Some points, each followed by its number:
array([18., 20., -10., -13., -18., -9., -2., 34., -12., -29., -9., 22., 18., 9., -28., 29., -1., 20., 29., 20., 22., 33., 28., -29.]) 0
array([36., -14., 30., 16., -5., 26., 27., -10., -1., -35., -26., -18., -19., -22., 21., -31., -31., 25., -11., -15., -23., -27., -34., -11.]) 1
array([42., 12., 34., 29., 33., -3., -29., 40., -7., -21., 18., -31., 13., 10., -16., 18., 22., 30., -16., 36., 5., 6., 23., -13.]) 2
array([19., 23., 21., 17., 13., 5., 8., 20., -4., -6., 13., -7., -23., -24., -23., -15., 1., -18., -10., -16., -28., -14., -22., -24.]) 3
array([-42., -13., 6., 30., 23., -29., 38., -21., -35., 24., -25., 37., 20., -41., 44., 17., 31., 25., -27., -35., 21., 35., 1., 17.]) 4
array([27., -30., 3., -21., -27., -10., 21., -28., -1., -31., -22., -11., 26., 17., 40., -18., -29., 28., 14., 16., 6., -2., -26., 25.]) 5
array([39., 32., 35., 33., 25., 21., 26., 24., -11., -28., -18., -21., -36., -37., -29., -37., -29., -18., -25., -22., -38., -33., -38., -35.]) 6
array([33., -26., 23., 1., -22., 20., 26., -21., -2., -35., -28., -12., 0., -6., 34., -28., -32., 27., -5., -10., 3., -25., -31., 13.]) 7
array([-24., 30., 6., 25., 20., 22., -6., -33., 14., 33., -23., -18., -22., -21., 17., -18., 25., 20., -3., 24., -15., -32., 22., 19.]) 8
array([40., 17., 33., 28., 30., 17., -26., 41., -7., -30., -5., -28., 9., 9., -26., 27., 19., 31., 11., 34., 18., 22., 30., -23.]) 9
array([-36., -30., -23., -19., -17., 15., 11., 22., -18., 15., 8., 28., -16., 4., 28., 32., 23., -22., -12., -38., 14., 31., 19., 18.]) 10
array([37., 18., 30., 25., 25., 16., -22., 40., -13., -31., -8., -23., 11., 6., -27., 28., 15., 31., 21., 31., 21., 27., 31., -26.]) 11
array([-24., 19., -28., -26., -28., -18., 9., 25., 3., -23., 13., 32., 17., 9., -27., 26., -13., -17., 31., -3., 24., 34., 25., -30.]) 12
Which point above is nearest to each new point by angle? Its number follows each.
array([-34., -16., -39., -38., -38., -21., -27., -26., 32., 8., 30., 34., 12., 23., -32., -17., -24., -39., 31., 24., 16., 25., 0., -26.]) : 12
array([-19., 30., -17., -1., 14., 27., -24., -29., 23., 34., -22., -22., -18., 14., -14., -22., 12., -6., 7., 24., -16., -34., 29., 19.]) : 8
array([-43., -29., -17., 24., 16., -25., 38., 14., -35., 16., -23., 39., 22., -39., 44., 29., 28., 13., -28., -40., 26., 39., 6., 10.]) : 4
array([-36., 23., 20., 31., 25., -22., 30., -31., -25., 29., -25., 21., -7., -37., 38., -10., 31., 28., -20., -13., 7., 1., 15., 20.]) : 4
array([-5., -28., -27., -34., -30., 26., -31., -23., 35., 28., 27., -3., -31., 32., -24., 28., -4., -33., 20., -11., -25., -19., -10., 25.]) : 10
array([-32., -18., -34., -41., -39., -25., -34., -31., 27., 13., 39., 17., -1., 31., -32., -32., -25., -30., 27., -14., 9., 0., -10., -19.]) : 12
array([-31., -30., -21., -28., -25., 26., -18., 19., 24., 13., 16., 18., -25., 23., -1., 33., 25., -30., 9., -33., 5., 9., 16., 17.]) : 10
array([38., -6., 29., 23., 29., -22., -25., 32., -3., -9., 26., -27., 22., 18., 24., 4., 21., 26., -20., 35., -3., -1., -8., 15.]) : 2
array([-21., -22., -33., -33., -30., 24., -29., 3., 33., 26., 29., -15., -29., 31., -21., 29., 20., -32., 23., -28., 13., -7., 14., 25.]) : 10
array([-28., -14., -35., -39., -36., -28., 1., -25., 30., 8., 31., 38., 20., 12., -27., 3., -21., -35., 35., 10., 20., 25., 10., -11.]) : 12
array([30., -25., 11., 5., 16., -25., -14., -9., -11., -13., 19., -20., 28., 21., 37., -2., 0., 25., -11., 30., 10., 9., -25., 24.]) : 5
array([-43., -25., -9., 29., 20., -28., 39., -8., -36., 19., -25., 39., 23., -41., 44., 25., 30., 22., -28., -39., 24., 38., 2., 11.]) : 4
